In the rows, zero is written as 128.
Each path below is one point turned by a fixed rotation once a step. After each direction that follows a path, write how fast that rotation turns it, in degrees each step (0 if it stays still).
Each turn is a multiple of 5 degrees from 10 to 175, or 0.
Each row of a path follows its step; steps can be skipped.
Rotation 1:
step 0: [127 123 119 140 127 126 119 122 130 125 131 128 133 118 116 121 136 131
 128 115 116 134 133 131 132 120 125 132 138 128 120 132 127 137 128 126
 134 127 127 122 127 135]
step 1: [129 131 128 130 129 122 143 120 134 127 131 121 133 128 141 127 128 138
 128 131 136 130 128 122 129 130 125 116 128 125 125 124 119 123 146 126
 128 136 124 122 133 125]
step 2: [130 133 134 120 124 127 118 136 130 120 124 135 130 124 133 123 123 126
 129 142 132 122 121 141 137 137 129 121 128 128 128 123 133 138 120 129
 126 133 135 137 136 125]
step 3: [124 123 124 129 129 124 131 126 121 134 121 123 127 132 123 124 122 124
 130 131 115 133 133 122 121 136 131 139 131 136 135 128 120 123 117 138
 127 119 134 134 123 114]
step 4: [131 130 129 122 133 132 124 126 132 134 131 129 118 133 120 126 134 119
 132 118 132 129 127 127 120 125 133 132 131 130 113 123 136 118 133 116
 133 137 118 124 122 123]
step 5: [126 130 132 130 116 132 124 122 134 125 135 124 130 129 129 139 128 136
 125 130 130 128 122 125 120 117 126 133 140 123 139 135 130 133 133 124
 118 137 135 128 133 139]
step 6: [126 123 125 134 123 121 136 132 111 120 133 133 128 126 129 113 133 129
 130 129 120 130 122 128 135 131 131 114 121 126 127 138 128 140 131 130
 125 126 128 120 125 131]
step 7: [133 133 125 123 129 127 142 127 135 134 122 129 132 123 130 130 126 134
 133 130 128 132 130 143 131 135 123 119 129 124 129 127 129 111 130 125
 135 116 133 137 124 122]
step 8: [131 134 121 127 124 127 111 125 130 128 120 124 123 123 133 134 123 127
 117 125 126 127 122 140 125 131 124 141 124 132 117 121 118 137 120 130
 130 132 124 127 127 124]
step 9: [119 120 133 127 137 130 130 119 127 134 138 128 129 123 124 124 118 124
 136 135 127 135 128 115 133 124 131 141 137 137 127 128 127 129 140 136
 125 134 126 124 134 125]
Speeds:
[131 126 127 129 126 126 128 128 130 125 130 129 127 128 132 131 129 128
 125 132 129 130 126 125 127 125 126 130 130 130 125 125 130 129 130 128
 130 127 127 126 129 128]
95
[123 127 126 127 129 127 132 127 127 124 127 128 129 125 130 124 128 131
 127 127 129 125 127 127 127 125 130 125 130 125 130 126 130 129 128 127
 126 130 126 129 131 130]
80
Rotation 2:
step 0: [123 127 124 126 128 132 126 128 116 135 130 129 139 138 124 120 121 117
 117 118 124 109 130 143 122 129 131 131 131 130 130 128 134 128 130 124
 131 125 125 121 120 128]
step 1: [129 132 135 131 130 131 123 122 139 131 130 141 124 129 125 121 122 120
 122 134 124 129 121 126 137 123 136 115 134 132 140 125 121 125 126 135
 125 126 119 132 138 144]
step 2: [133 122 132 135 128 115 139 131 136 135 117 129 132 132 133 135 137 137
 138 129 138 141 120 129 137 130 126 121 132 141 120 127 131 124 125 126
 127 132 128 129 129 125]
step 3: [119 122 118 131 126 131 121 141 120 136 131 123 121 127 139 130 134 127
 126 125 133 127 134 123 127 134 112 136 133 121 128 131 140 134 127 128
 129 131 117 132 121 119]
step 4: [136 133 121 114 127 137 140 124 129 125 139 115 121 119 132 122 121 118
 129 131 123 122 131 125 123 134 129 126 131 123 134 123 115 130 134 127
 129 135 128 131 125 138]
step 5: [127 132 134 123 125 133 138 132 139 123 122 142 134 127 118 131 123 129
 125 133 125 135 120 126 137 129 129 132 116 123 126 132 122 129 127 126
 124 137 148 121 130 123]
step 6: [123 129 137 135 131 114 108 132 120 127 123 127 128 123 121 132 129 132
 142 123 123 134 137 124 127 125 127 134 134 127 128 140 125 129 126 125
 124 119 135 123 124 121]
step 7: [126 130 124 138 126 135 131 118 118 125 128 118 125 127 123 124 122 129
 128 128 127 119 134 121 107 126 133 122 129 132 124 120 135 121 121 126
 140 126 116 122 131 125]
step 8: [133 128 129 125 122 132 128 120 127 119 136 136 131 140 133 132 131 123
 116 136 132 130 129 130 139 119 134 122 115 121 126 117 131 120 137 117
 124 124 124 134 131 135]
step 9: [128 124 131 127 133 117 125 136 132 125 120 120 139 135 128 114 136 136
 128 121 120 130 120 145 140 126 129 131 128 129 122 134 124 136 126 134
 125 126 128 137 135 131]
Speeds:
[126 127 130 126 126 129 127 131 126 130 128 126 131 133 128 134 129 129
 128 126 128 129 130 129 132 127 129 128 127 127 125 129 129 131 127 128
 126 128 128 125 125 129]
120
Rotation 3:
step 0: [135 135 122 129 134 126 135 124 122 117 119 118 125 140 136 124 120 124
 135 137 136 130 128 133 138 123 140 132 132 131 118 119 126 132 113 133
 138 135 133 121 122 135]
step 1: [133 128 127 128 131 136 117 136 128 131 135 120 133 133 129 125 129 121
 134 135 148 126 126 135 122 123 124 121 127 122 121 118 123 130 148 129
 137 129 131 121 120 119]
step 2: [119 136 127 122 130 122 129 130 128 118 133 130 128 124 110 136 120 134
 128 127 137 132 129 138 124 115 123 131 120 132 115 145 128 124 128 125
 132 124 122 124 130 113]
step 3: [130 134 125 131 145 129 141 126 124 112 123 127 128 128 125 119 129 117
 126 129 132 115 118 119 134 114 129 118 131 136 124 135 128 130 123 136
 119 127 123 137 124 125]
step 4: [121 137 131 123 127 124 127 118 126 123 124 114 143 141 137 140 136 120
 124 137 128 118 126 130 128 136 141 119 131 125 118 122 128 130 139 127
 133 123 122 132 127 124]
step 5: [123 135 135 137 130 123 122 126 129 136 123 123 127 127 129 127 117 142
 135 134 130 124 108 141 136 134 127 128 127 132 120 132 123 116 128 127
 136 120 136 126 123 114]
step 6: [128 129 126 132 128 125 131 121 121 134 125 133 137 131 120 123 117 112
 121 132 141 123 127 136 131 113 118 128 131 135 130 126 120 135 114 136
 136 117 135 123 135 126]
step 7: [120 135 123 130 120 135 131 124 118 132 138 115 126 131 118 138 126 109
 139 131 138 120 126 124 121 125 133 127 131 126 120 123 138 119 126 137
 122 138 125 125 122 126]
step 8: [121 126 119 127 135 135 135 128 136 121 126 127 120 132 135 129 124 128
 126 138 127 126 127 141 130 133 125 122 113 130 103 129 127 120 126 131
 140 134 122 126 116 128]
step 9: [138 130 140 124 131 126 129 132 138 116 116 128 136 140 127 124 123 123
 134 117 141 128 123 122 136 113 127 125 125 127 113 125 122 126 130 128
 136 125 140 125 127 123]
Speeds:
[129 127 128 126 129 128 128 130 127 129 128 127 125 124 127 130 130 128
 128 129 126 130 124 130 126 131 127 129 123 131 124 128 128 128 125 124
 128 125 128 126 130 126]
120
Rotation 4:
step 0: [138 127 126 120 121 131 138 120 129 137 139 117 130 119 126 123 124 129
 134 129 130 135 128 129 121 137 123 137 128 126 137 139 122 119 119 133
 122 134 138 132 136 126]
step 1: [130 133 133 128 124 122 135 114 127 130 121 125 124 125 124 122 138 120
 120 121 125 130 132 140 127 139 128 136 138 131 135 138 129 129 138 133
 134 120 124 114 133 130]
step 2: [134 132 128 129 121 126 123 126 112 130 128 128 132 130 132 116 125 127
 146 126 129 126 114 133 128 122 125 129 123 128 133 133 116 127 135 138
 129 125 133 117 136 120]
step 3: [123 133 131 128 123 130 139 133 128 129 132 128 140 131 113 125 129 123
 127 112 117 126 120 128 121 136 125 128 126 128 136 119 128 120 137 128
 123 121 140 121 129 134]
step 4: [128 127 115 118 119 137 127 116 120 132 135 132 130 119 118 124 130 124
 132 133 127 130 124 124 116 132 128 136 120 118 134 134 126 136 129 128
 126 137 128 120 135 138]
step 5: [140 114 137 124 123 123 137 120 131 122 126 129 135 128 125 121 127 111
 134 123 120 137 133 137 121 133 112 133 128 131 128 131 130 131 127 130
 128 121 125 125 131 132]
step 6: [126 128 127 137 120 136 125 127 117 135 120 120 134 127 131 134 127 127
 139 123 122 128 125 136 118 130 126 129 136 124 121 141 129 127 126 135
 137 131 137 113 141 128]
step 7: [138 129 138 119 120 130 132 128 119 126 128 135 126 135 128 127 131 132
 132 118 125 125 124 125 114 139 128 142 128 121 133 124 121 122 135 131
 134 118 143 129 123 126]
step 8: [138 132 122 122 124 131 122 128 116 136 131 126 137 116 121 128 132 118
 121 128 122 128 118 133 125 132 120 133 138 128 143 136 131 127 130 129
 118 136 138 126 123 131]
step 9: [134 128 133 125 127 122 125 109 121 125 131 130 128 133 118 125 132 118
 129 123 108 122 129 123 126 128 126 134 123 130 126 136 128 129 134 145
 126 121 122 128 135 134]
Speeds:
[126 129 128 132 130 129 128 127 126 130 128 128 133 129 130 128 127 131
 131 125 127 125 129 130 128 124 127 130 128 129 123 124 126 127 127 130
 129 126 128 127 128 127]
95
[125 132 125 128 127 125 127 128 129 127 131 129 128 131 124 126 128 126
 129 129 127 127 124 125 129 125 126 127 126 131 129 127 128 129 130 127
 126 127 126 125 127 130]
55
